In the data rows, 500 means zero.
Here are some points, each followed by its number:
[682 405 710 338 521 651 646 456 578 623 315 512 775 729 322 590 459 410 752 552 385 692 392 448 573 383] 0
[531 459 614 473 416 587 474 483 484 614 495 574 484 531 421 542 566 486 589 540 435 472 472 547 532 494] 1
[612 427 573 457 494 397 522 539 240 246 809 407 616 313 576 670 489 806 356 465 512 351 347 451 488 613] 2
[488 409 507 474 519 460 470 524 539 547 353 447 474 507 493 475 484 403 569 543 440 464 470 554 570 463] 3
[408 481 515 507 471 475 477 514 560 568 457 531 421 496 454 520 532 453 515 538 519 479 495 545 521 506] 4
[546 543 455 586 486 526 400 581 311 337 690 497 641 402 482 645 536 687 365 479 582 410 312 436 476 551] 5
[449 509 545 524 478 495 435 511 566 531 428 530 437 536 461 463 487 463 490 530 537 433 548 482 493 507] 6
[473 485 514 532 470 483 466 505 544 572 445 533 477 543 426 457 508 500 556 553 479 462 584 482 493 499] 7
[457 386 352 621 428 458 571 407 568 674 347 459 480 422 565 346 571 549 380 546 565 614 520 599 548 625] 8
[552 512 491 642 644 600 517 427 567 345 510 505 469 531 543 300 527 544 384 463 575 461 536 403 542 562] 9
[708 582 387 310 645 734 571 514 563 247 328 361 760 707 295 560 438 333 564 388 552 545 493 322 381 423] 10
[506 629 572 423 503 572 386 565 581 557 420 560 389 508 579 574 455 530 435 529 591 427 465 616 623 365] 11
[604 652 542 358 571 816 498 631 473 379 430 535 444 378 479 581 570 516 485 510 332 329 464 497 447 229] 12
[410 563 536 516 583 538 471 621 549 465 446 553 404 485 541 403 490 484 491 507 525 524 510 360 405 467] 13
[402 495 484 515 414 419 454 452 538 538 511 505 399 449 563 514 552 375 569 520 510 512 491 556 563 561] 14
[475 487 397 483 488 302 696 424 407 614 718 503 462 364 612 473 510 337 547 392 515 608 541 505 365 572] 15
[447 522 523 479 480 523 419 537 555 548 436 534 421 520 495 498 488 507 501 513 505 457 478 547 558 447] 16
[446 476 541 511 484 490 442 543 562 548 448 539 432 506 446 495 525 472 508 516 508 470 522 531 502 476] 17
[492 571 428 419 558 584 353 502 559 445 532 504 385 565 469 465 463 438 394 461 532 504 477 571 617 522] 18
[553 442 529 491 444 494 428 467 448 443 614 518 516 417 384 614 578 581 518 561 459 430 390 442 508 513] 19
[423 462 526 507 474 491 447 538 555 545 438 527 432 520 445 483 514 478 537 528 488 455 503 528 520 499] 20
[487 464 515 567 482 497 504 481 532 563 405 510 493 577 463 437 497 515 586 555 466 447 610 471 508 503] 21
Which three points above are nearest to each new point, looking only along the 8 directions in which the numbered points spread most? Their numbers follow each, nearest first.
[547 668 356 390 519 558 386 483 517 455 719 485 367 437 580 625 297 246 417 386 550 447 415 589 532 516] 18 14 11
[557 598 497 547 449 545 370 614 267 408 697 461 632 475 402 642 492 675 364 491 550 436 366 481 435 585] 5 19 2
[557 416 497 805 733 212 999 204   0 350 999 432 999 131 620 450 431 999 135 585 325 675 280 527 173 825] 2 5 15
[445 424 424 593 450 470 493 467 583 632 385 491 451 492 560 413 561 517 422 530 578 530 506 591 540 556] 8 4 14
[493 597 526 443 523 575 384 548 562 523 429 550 396 521 611 534 453 535 445 514 603 466 432 577 633 389] 11 18 16
[504 590 608 478 497 480 485 545 526 546 497 498 383 473 495 555 560 520 421 540 608 478 501 600 498 473] 16 17 4
[513 622 521 436 493 576 359 503 593 526 496 562 401 539 576 557 410 498 439 490 561 454 435 584 625 361] 11 18 16
[386 416 415 512 468 443 467 477 529 612 456 430 392 391 547 490 553 359 527 501 484 473 484 535 576 547] 14 4 20
[612 383 459 758 502 477 593 338 582 739 268 398 572 609 572 251 528 695 524 660 560 562 739 448 450 566] 8 21 7
[872 271 416 261 484 346 862 119 392 182 441 245 999 555 999 688 586   0 999 303  49 944 378 227 811 489] 0 10 15
[491 531 495 517 613 429 771 452 329 443 755 486 559 482 475 522 514 640 572 495 424 668 584 562 346 640] 15 19 14
[637 404 523 716 479 490 532 347 566 704 356 462 559 617 478 242 492 678 574 656 522 537 716 365 426 584] 21 7 8
[422 448 488 496 527 562 426 536 528 477 438 551 423 517 521 510 486 476 448 509 554 434 494 564 586 446] 16 17 6
[760 687 596 367 477 414 799 612 312 501 999 383 468 457 736 692 400 553 361 281 578 731 633 593 264 594] 15 2 5
[586 429 423 502 506 452 311 393 552 341 348 552 533 650 628 288 463 405 518 418 585 507 489 523 592 442] 18 6 16
